(in the rows, 128 means zero)
Rotation paths and how fast each direction turns (degrees each step)
Each turn is a multiple of 5 degrees from 10 to 175, or 0.
Each row of a path follows its step; steps can be skipped.
Path 1:
step 8: [127 136 125 140 134 134 149 134 138 135 136 121 132 125 116 125 124 112
 138 109 138 136 132 128 126 128 151 124 130 126 114 132 128 134 129 121
 132 116 134 135 131 125 135 122 124 139 126 125 140]
step 11: [126 131 135 125 129 131 127 116 115 117 110 116 142 127 127 143 143 142
 127 132 138 110 125 122 132 121 121 131 144 129 127 137 133 133 135 127
 128 135 132 136 126 110 123 135 116 128 122 120 122]
step 13: [128 125 134 152 131 124 133 126 120 135 141 129 130 122 133  99 131 125
 123 127 126 136 131 137 134 130 124 132 131 124 131 127 129 130 127 125
 127 116 139 136 148 120 134 126 121 145 120 118 139]
step 19: [133 129 120 133 133 133 148 118 116 116 137 131 135 130 132 130 138 119
 132 125 127 137 126 118 142 139 134 128 141 126 126 122 146 141 124 129
 121 115 135 120 132 116 128 125 122 140 112 120 139]
step 21: [120 130 118 128 123 122 127 135 123 125 137 118 127 128 122 115 143 119
 112 121 132 127 137 113 122 132 121 128 123 133 126 133 129 127 146 134
 139 124 126 139 150 129 140 139 128 123 144 125 113]
step 25: [125 122 138 136 119 128 140 121 122 128 131 124 126 139 131 118 120 124
 144 117 121 134 131 116 145 123 128 134 138 139 127 126 138 130 121 118
 140 128 137 130 132 134 110 131 115 134 111 117 116]
step 31: [123 123 117 136 130 123 124 123 107 123 125 114 129 123 124 132 130 136
 143 131 130 133 121 118 138 126 123 134 129 140 122 120 140 124 133 147
 139 137 127 116 133 137 121 139 126 122 109 116 133]
step 32: [121 133 138 126 119 124 114 131 118 133 149 119 123 127 120 118 143 122
 126 140 130 122 130 131 129 146 120 136 116 126 115 128 132 133 143 131
 120 117 133 132 130 136 126 147 123 128 121 119 132]
step 40: [119 124 135 131 132 136 130 131 119 137 152 142 118 130 134 130 120 128
 118 122 116 120 123 135 133 127 127 123 122 119 121 129 128 127 141 122
 133 126 120 144 143 103 136 129 124 124 131 117 119]
Speeds:
[128 125 126 124 129 126 126 124 128 126 131 125 131 129 124 128 129 128
 130 125 128 126 126 126 126 128 125 128 127 127 130 126 129 124 130 128
 131 127 127 131 128 127 125 130 130 123 123 130 122] -> 70
[132 129 126 132 124 129 128 128 129 120 131 129 131 128 126 124 126 128
 124 132 130 127 129 131 129 132 130 129 128 127 127 129 127 129 126 129
 129 122 128 132 127 127 129 129 127 128 129 130 127] -> 130
[125 126 133 131 127 129 127 125 131 130 129 127 126 129 128 125 129 125
 125 129 127 131 131 128 123 126 131 128 127 127 130 126 127 129 126 123
 133 129 130 126 130 130 128 132 129 128 129 126 124] -> 90
[129 127 126 130 130 130 122 126 127 127 130 126 122 126 131 128 124 130
 127 129 125 125 130 130 128 127 131 127 127 132 123 128 128 129 127 129
 131 129 125 124 126 128 128 127 126 126 127 129 124] -> 130
[129 133 131 131 127 125 125 131 129 127 131 128 126 131 129 124 128 128
 131 124 126 127 129 131 129 127 130 131 132 130 131 125 127 129 131 131
 125 131 127 130 132 128 129 130 131 124 127 129 129] -> 95
[127 128 131 126 124 130 131 127 134 129 131 127 126 125 127 126 125 126
 132 132 125 127 130 131 132 128 126 127 124 125 126 129 129 128 130 127
 126 130 128 132 128 129 122 125 127 127 126 129 127] -> 145
[130 132 128 126 126 130 127 125 126 129 128 132 127 127 126 129 129 126
 127 129 132 125 126 130 125 126 130 126 126 130 132 130 132 126 126 128
 127 132 123 132 128 127 129 127 127 126 133 123 126] -> 60
